Which row each row swaps with, under one turn or mirror:
The rows were stretched afterwards, more along some directions than others.
tiluk: [-35  -4   8 -22   8  28 -13  -7   8 -14   5 -31  31  19  -8 -20   3  10
   6   5  10]
sile: [  1   1   7  30 -12  -5  -5 -19 -20  34  15 -11 -29  12   0   9   4  -5
  -6 -17   4]
tano: [41  8  8 -8  6 11 33 -7 33  6  1  4  4 15 15  2 -8 -9 -1  9  2]
Zivu: [ 34  -5   7  -7   8  19  33 -16  37   5  -2 -10  -3  13  20  11  -6  -5
   8  -7   2]
Lokub: [ -4  -1 -24  15  18  -2 -23  16   4  -3   3  29 -20 -16  -4  39  18  -3
  25 -10  -7]
pek: [-14   6  -2  -8  17  21  21 -21  22 -18   0 -10  33  13  -4   1  -2  37
  -6   4  -2]
gane: [ 16  10  15  35  -7 -14  29 -15 -15  25  21   2  -9   9  -2   7   6  -6
 -11  -7   8]
tas: [ 19 -13  -3  21   0 -12 -22 -13   9  13   7   8 -36 -20 -26   6 -21   0
   2  -9   4]
datuv: [  8 -10  14   5   1   1 -12 -23  -1   8  10 -21 -17  -5  -2   1  -4   1
  25  -4   9]
Viki: [-10 -22   4  19  -4  -6  -2 -40  19  10 -15  -7 -33   3  30  42  21  15
  11 -11 -13]
mig: [ 45   6   8  -8   6  12  33  -2  29   5   7   6   7  15   9  -2 -12 -12
  -2  10   8]
doson: [ 16  10 -10  10   9 -10  -2  31  -8  -7  -2  26  -9  -7  -7   5  -5  17
  -2  12 -11]
bif: [ -1  14  31   8  12   9  13  -4 -13  -4   8   6  18  -5 -14   2   1  28
 -13  12  22]
pon: [ 10   6   5   2  14  11  45 -23  22 -14  -5   6  29  -5  -1  11  -1  46
  -8  12  -2]
Vili: [  7   0 -22  30   4 -27 -16  -3  18   8  13  12 -18  14 -30 -10  -1  -1
  -2   8   9]
kubi: [ -1  21  15  11  16  18  -7  -8 -11  -1  27  -6   3 -22 -21   1 -10  25
  -7  -5  43]
Dizo: [  7 -10  21 -10 -11   1  -7   5 -17  13  33   1  -5  -9  -5 -26 -21 -12
 -15   8   4]
funo: [ 21 -20   0  28   9  -3  25 -10  -4  28  11  22 -38  -1  41  36   8  10
  -1  -2 -23]
vupi: [  2   4 -14  23   7 -25 -10   3  18   4   2   9  -8  12 -25  -8   4   7
  -2   9  -3]
Raduf: [ -2   7   1  -1  15  16  27 -20  21 -17   1  -3  29   5 -11   4  -7  48
  -8   7   4]
zusol: [ 24  13 -15  16  -2   1  18  -6  27   4  24  16  -3   9  -6   0 -29 -20
 -12 -16  16]
luva: [-23  -1  16 -26   0  27 -11   5  -4 -11  15 -24  29  14   2 -29  -4   2
   1   3   4]
motom: [ 35  13  -5 -11   1   3   7   7  29   1   1  15   6  13 -16 -14 -16 -18
  -8  19  12]
Tig: [  1   4 -35   3   5  -5 -42  18  19  -8 -12  23 -11   1 -29  16   8 -22
  16  -1  -6]
Pil: [ 39  -2   4  16  14  12  28 -10  27   9   1  -5 -18  11  21  27   0 -13
  10 -17  -2]
butek: [ -1 -18  10  16  -8  -6  -6 -32  14   5 -10  -5 -27  -4  26  34  15  13
  21  -2 -10]
Karub: [ 19 -13  -3  -6   2  22  -7 -16   8  20  29 -11 -12  -9 -12 -16 -27  -8
  -4   1  15]
luv: [ 22   0  -2  12  20   3   5   3  -8  15  12  -3  -3  22 -27  -6   5 -24
   4 -10   0]
teruk: [ 12  -1  -9  10   3 -23  -7  12  15   3  -3  17 -11   0 -16  -3   2  13
   3  16  -9]
lala: [ 10  11  -9   3   7   2  -6  32  -7  -5  -5  13  -6   2   5   4   3   5
  -5  -5 -17]
zuvir: [ 17  -3   8  10  14   3  -6 -10  -8  16  17 -17 -13   4 -22  -7  -7 -13
  18 -13  16]
Zato: [ 26  -6  -3  27  22   8   7 -11  26   9 -11  -7 -31   3   7  33   5  -3
  12 -33  -6]
naban: [ 25   3   2   9  -7   9  24  -3  25   7  19  19  -6   2  17   2 -34 -20
 -11  -9  -7]
tul: [ 20  -1   2  21  13  -9  -1  -6 -13  17  20 -10 -21  13 -20  -8  -2 -19
   8 -14   3]
lelet: [ 23  -1  -8  14  16  -2 -10   3  -5  14  23  -4 -17  19 -29  -7  -5 -25
   9 -18   4]
fuva: [ 25  -1  -1   7  16   1   0   0  -1  15  18  -8 -10  12 -24  -7  -5 -22
  13 -12   4]
letor: [ 13  -5  -5  29  11  -3 -23 -13  14   8 -10  -4 -30 -13 -25  16  -8   0
   6 -28   4]
luve: [ -4 -13 -16   3  -1   3  -9   1   3  10  -1   7 -28  11  28  30  13  -6
  -8 -20 -19]
bikev: [ 35   4  11   3  17  17  34 -12  24   8   8 -10  -3  17  13  12  -4  -1
   1 -12   8]
kibi: [ 29  12  15  21   1  -6  41 -11  -2  12  14   7   6  -5 -10  11   2   7
  -6  -4   9]
tifi: [  8  16 -18  30   5 -10   4 -11  21   5  28   6 -11  19 -13   1 -14 -21
 -10 -24  24]
Takef: [-14   2  -8  -2  17  17  11 -16  21 -14   6  -4  23  13 -17  -5 -11  38
  -8   7   7]
modag: [ -3   3 -37  -8   4  -4 -44  15  26  -6 -20  19  -9   1 -33   8   4 -17
  17   1   0]
gebuf: [ 36   6  18  -6  12  17  40 -12  30   5  -4 -10   8  13  18   9   1  -2
   1  -6   2]
simi: [ 17   3  -9  18   7 -21  -6  13  11   8   6  18 -11   6 -27  -9  -5  13
  -5  16  -1]
Zesog: [  0  11  31  14   9   4  21  -5 -17  -5  17  11  13   1  -6   3   1  24
 -16  16  12]
Betab: [ 19 -18  -1  25   8  -7  23  -7  -5  25  13  24 -38  -1  41  33   9   7
   0   3 -20]
Bevog: [ 21  -1  -2  10  20   6   2   1  -8  16  16  -1  -5  20 -32  -8  -2 -17
   4 -10   2]
Pedaz: [ 25  -8   5  -3 -15   6  16   3  21  12   7  16  -3  -6  20   2 -28 -19
  -4   5 -12]
Dupob: [ 19 -13  -2  -3  -1  19  -7 -18  11  22  29 -11 -14  -8  -7 -17 -29  -9
  -4   2  13]
madeg: [ -4  -1   5  38  -7  -1  -7 -15 -28  30  24 -10 -28  17   4  10  -3  -5
 -18 -22   5]
dukin: [ 13   1 -15  27   7 -26  -7   8  18   5  13  16 -14   9 -30  -9  -1  -2
  -2   8   2]
vevug: [ -6   9  -1  -3  14  14  30 -28  19 -18  -2  -4  29   0  -3   8   0  50
  -6   6   6]
vumul: [  7   2  -7  14   3 -20   3   4  12   2  -3  14  -3   4 -15  -5   2  19
  -1  25  -9]
Danut: [ 10  -2   5   4  16   3  13   3 -10   6   6  11   9  22 -22   1  13  -9
   0   7  -6]
Fub: [-17   4  -1  -2  17  19  11 -22  17 -16   4 -15  24  13  -9  -1  -2  36
  -9  -4   3]

simi swaps with pek
datuv swaps with Zato
teruk swaps with Fub
gane swaps with zusol
gebuf swaps with lelet
Danut swaps with motom
bikev swaps with fuva

Which row each row swaps with, under one turn or mirror:
The rows were stretched afterwards, more along some directions than others.
meze: [ -2   3   0  -9 -11  -7   6  40 -20  -7  14   5  38   1 -41  39 -11 -21
   4   6 -10 -23  13]
tis: [ -9 -24  14  -4  27  27 -24  14 -18 -12  28 -23  10   3   0  -1  12 -22
  -2   8 -14   0 -31]
Gubek: [  1 -36  23  -4  65  39   2  19  -5 -17   8 -29  19 -12 -25   9  15 -36
  -9  -4   4 -12   9]
kuzep: [-49  14   6  -7   5   6 -12  16 -16  -8  22 -25  16   7 -16  26   7 -10
  18   5 -12   3  20]
zilon: [-17  12 -15 -14 -11  -6  -5  31 -30  -6  25  10  47   0 -35  54 -15 -14
  19  10  -4 -20  16]
Pak: [-13 -27  17  -5  26  32 -19  14 -18 -17  28 -24  11   6  -1  -1  20 -22
  -3   6 -22  -4 -28]
sus: [-13 -22   9   0  14  26 -18  16 -16  -9  31 -20  10   3  -1   0  14 -11
  -1   4 -20  -2 -24]
fuv: [-11  16  -2  -5 -17  -3   4  16 -22 -12  15  12  38   3 -27  34  -6 -15
   8   5  -9 -18   7]
Sepu: [ -7 -20  16 -12  20  37 -20  19 -27 -16  30 -23  11   7  -1   3  20 -28
 -11  -3 -26  -5 -33]
kos: [-48  17  10 -11   9  13 -16  11 -13  -7  29 -26  18   5 -14  23  12 -12
  20  14 -13   7  21]
kizi: [-14 -22  18   0  21  16 -21  18  -7  -5  22 -23   8   4   1  -1  11 -15
   5  10 -20  -6 -24]
razi: [-42  20  12 -11   9  15 -18  13 -20  -4  29 -28  17   7 -11  25  10 -13
  13   5 -10   8  15]
bod: [ -4  -5  -4  18 -14  -9   3  25 -23   9   5   2  27  15 -43  29  -5 -17
  17  -3  -1 -24  -7]
tokub: [-26   4  22 -15  20  29   2  13  -3  -6  18   0  19   4 -23  14  28 -38
  21  -2  -5 -20   2]
fana: [  0   5   7 -14 -10  -4  22  26 -12 -35  19 -18   6  17 -14  17  -5 -19
   5 -19   6   4 -10]
koma: [  0 -41  26  -7  66  41   3  18  -6 -22   6 -24  17 -12 -17  16  19 -34
  -9  -2   6  -6   3]
fup: [ -2   6  11 -17   9 -11  18  27  -6 -27  20 -10  -1   8 -24  17 -16  -5
  -5 -12  21   2  -2]
Risi: [  7  11  -1 -19  -5 -11  17  15 -14 -32  23 -12   0  12 -13  14  -4 -10
  -7 -24  11   6  -4]
nad: [-47  21  12 -14   9   0 -13  17  -3 -10  18 -27  13   0  -9  18   5  -5
  18  11 -17   6  26]
vopub: [-25   6  22 -14  15  26   5  16  -7  -7  17   5  22   6 -31  16  29 -35
  20 -10  -6 -23   5]
bemu: [-48  29   3 -16  -3   8 -16  14 -15  -7  24 -21  19   2 -12  25   6 -11
  18  15 -14   8  25]
zuga: [ -6  13  11 -18  14 -19  16  24  -6 -27  23 -10   8   5 -27  20 -16  -4
   8 -14  20   3   6]
supem: [-14 -23  23   0  23  29 -16  16 -13 -13  24 -31   8  11   2  -6  16 -33
  -5   2 -24  -1 -37]
zute: [  0 -44  25 -11  73  44  -1  16  -9 -21  10 -29  21 -11 -24  19  21 -41
 -12   1   0  -8   1]
pilim: [-47  19   5  -9   3   6 -15  16 -12  -6  29 -21  17   0 -14  21  10  -3
  17   9 -12   9  25]
mugek: [  2  11  -3 -37   7  -5  10  28 -20 -43  27 -11   8   8 -15  22 -17  -9
  -2 -13  16   7   8]
Silen: [ -1 -41  25 -11  70  38  -2  19  -8 -14  13 -27  23 -17 -28  19  20 -38
  -7  -1   1 -14   8]
Furun: [-47  23   9  -8   7   8 -16  10 -12  -3  26 -21  16   9 -14  29  14 -14
  15   8  -7   9  18]
pilis: [  6  -8  -5  13 -16   4  -7  17 -25  10  23  -5  36  11 -32  34  -2 -26
  -1  12  -4 -14 -12]
teza: [-15 -11   0  10  -2  -6   9  28 -19 -14   9  -6  40   6 -34  40  -5 -25
  15  -4  -6 -17  -2]
tol: [  8  -2   0 -13  13  -5  24  25 -17 -36   1 -23   0   7 -30  11 -10  -9
 -11 -22   4   2   3]
sabar: [-19   1  16 -11  17  27   3   8  -2  -1  19   3  19  10 -25  12  27 -32
  18  -7  -2 -16   5]
vaz: [-10   5 -18  -4 -21  -6   1  25 -32 -12  14  11  38   5 -28  45 -11 -10
  10   0  -1 -15   6]
timu: [ -4 -21  21  -8  26  28 -14  20 -15 -15  24 -26   9   7  -3  -8  14 -21
 -10  -1 -20  -3 -27]
tav: [-23   1  18  -8  17  31   2  14  -4  -3  22  -2  17   4 -26  11  25 -35
  20  -9  -3 -23   0]
Temop: [-10   6   6  -3  -4 -12   3  38 -19   0  11   7  38  -6 -43  45  -5 -15
   8  14  -5 -26  14]
tapez: [  3 -37  21  -7  70  34   3  12  -3 -17   7 -23  21  -9 -24  11  18 -32
 -10  -3   3  -7   9]
megag: [ -1   1   9 -23  21 -12  11  25 -13 -29  27 -12   4   5 -24  23 -16 -19
  -2  -5  26  12  11]
lokek: [  0  -3  17   2  14  -4  18  18   0 -29  15 -13  -2  19 -24  19  -1 -26
  -3 -14  25   7 -11]
bugup: [  7 -42  19 -13  71  35  -2  17 -11 -15  11 -27  24 -11 -27  17  17 -33
 -12  -4   5 -10   6]
Novek: [ -3 -26  15  -4  17  29 -15  17 -22 -17  24 -28   5   8   3  -2  18 -17
  -6   0 -24  -5 -33]
vafon: [ 13 -12   5 -34  16  -1  18  39 -24 -36  15 -12  14   4 -38  19  -6 -14
 -11 -14  20  -4   7]
tes: [ -7  13   3 -18   8 -12  10  11 -13 -32  26 -13   4   9 -26  15   0 -15
  -5 -16  14   8  -3]
ped: [ -2 -10 -10  11 -10  -8   0  20 -22   4  16   1  36   7 -32  40  -7 -19
   3  -2   0 -17   0]
rig: [  0 -40  26  -7  71  38   2  16  -3 -18   3 -28  20 -10 -22  10  15 -36
  -9   2   5  -9   6]
zase: [-16  -4  20 -16  15  34   1   9  -5  -7  21  -2  16   5 -22  11  30 -34
  13 -11  -4 -21  -3]
kun: [  7 -42  26  -8  69  40   6  21  -8 -17   8 -30  19  -9 -26  13  13 -33
 -13  -4   3  -7   5]
Muba: [ -1   6   1 -12  -9  -2  -7  24 -29  -1  32   2  41  -2 -32  43  -5 -24
   3  10 -13 -26  -7]
nop: [-23   4  21 -16  14  33  -2   8  -7  -6  21   1  18   9 -22  18  34 -37
  20  -4  -5 -18  -3]
sur: [-31   5  19 -16  13  32   4  14  -5  -9  19   6  19   2 -21  23  29 -34
  22  -5  -6 -19   3]
kinuk: [-13   2  -9 -11  -6   1   8  33 -31   1  21   8  49  -3 -50  50  -7  -9
  15   6  -5 -28   7]
vupa: [  0 -25  16  -2  21  35 -18  12 -18 -13  25 -23   8   9   4   1  21 -24
 -13   3 -21  -2 -38]
Bib: [-46  21  15 -12   4  16 -18  12 -21  -1  35 -25  20   9 -14  30  14 -17
  17  12 -16   5   7]
bon: [ -9   6   9  12  -4   1  10  20 -12  -8  12   4  31   5 -34  42   8 -28
   7   5  -9 -19  -7]
dapid: [-17   4  12 -21   8  30   1  12 -10  -4  23   1  21   8 -25  17  26 -33
  15 -11  -8 -21   1]
maduv: [-46  22  13  -8   9   5 -15  19 -12   3  26 -24  23   4 -20  23   6 -11
  19  12 -13   3  24]
tum: [ -6 -26  23 -10  26  35 -19  17 -25 -23  26 -29  11   9  -2   1  21 -30
 -15   1 -21  -1 -31]
gumud: [-43  21  21  -2   6   8 -16  10  -9  -3  21 -33  18   9  -7  15  13 -19
  16  12 -15   8  12]
gose: [  1   9  10 -30  10 -13   5  23 -16 -31  29 -18   8   9 -27  23 -15 -20
 -10 -12  25   6  11]
zub: [ -1   9 -10 -28  -2  -9  14  26 -24 -36  25  -7   6   6 -16  30 -15  -6
   0 -14  15   9   4]

tol swaps with bod
maduv swaps with timu
fuv swaps with megag
bugup swaps with dapid

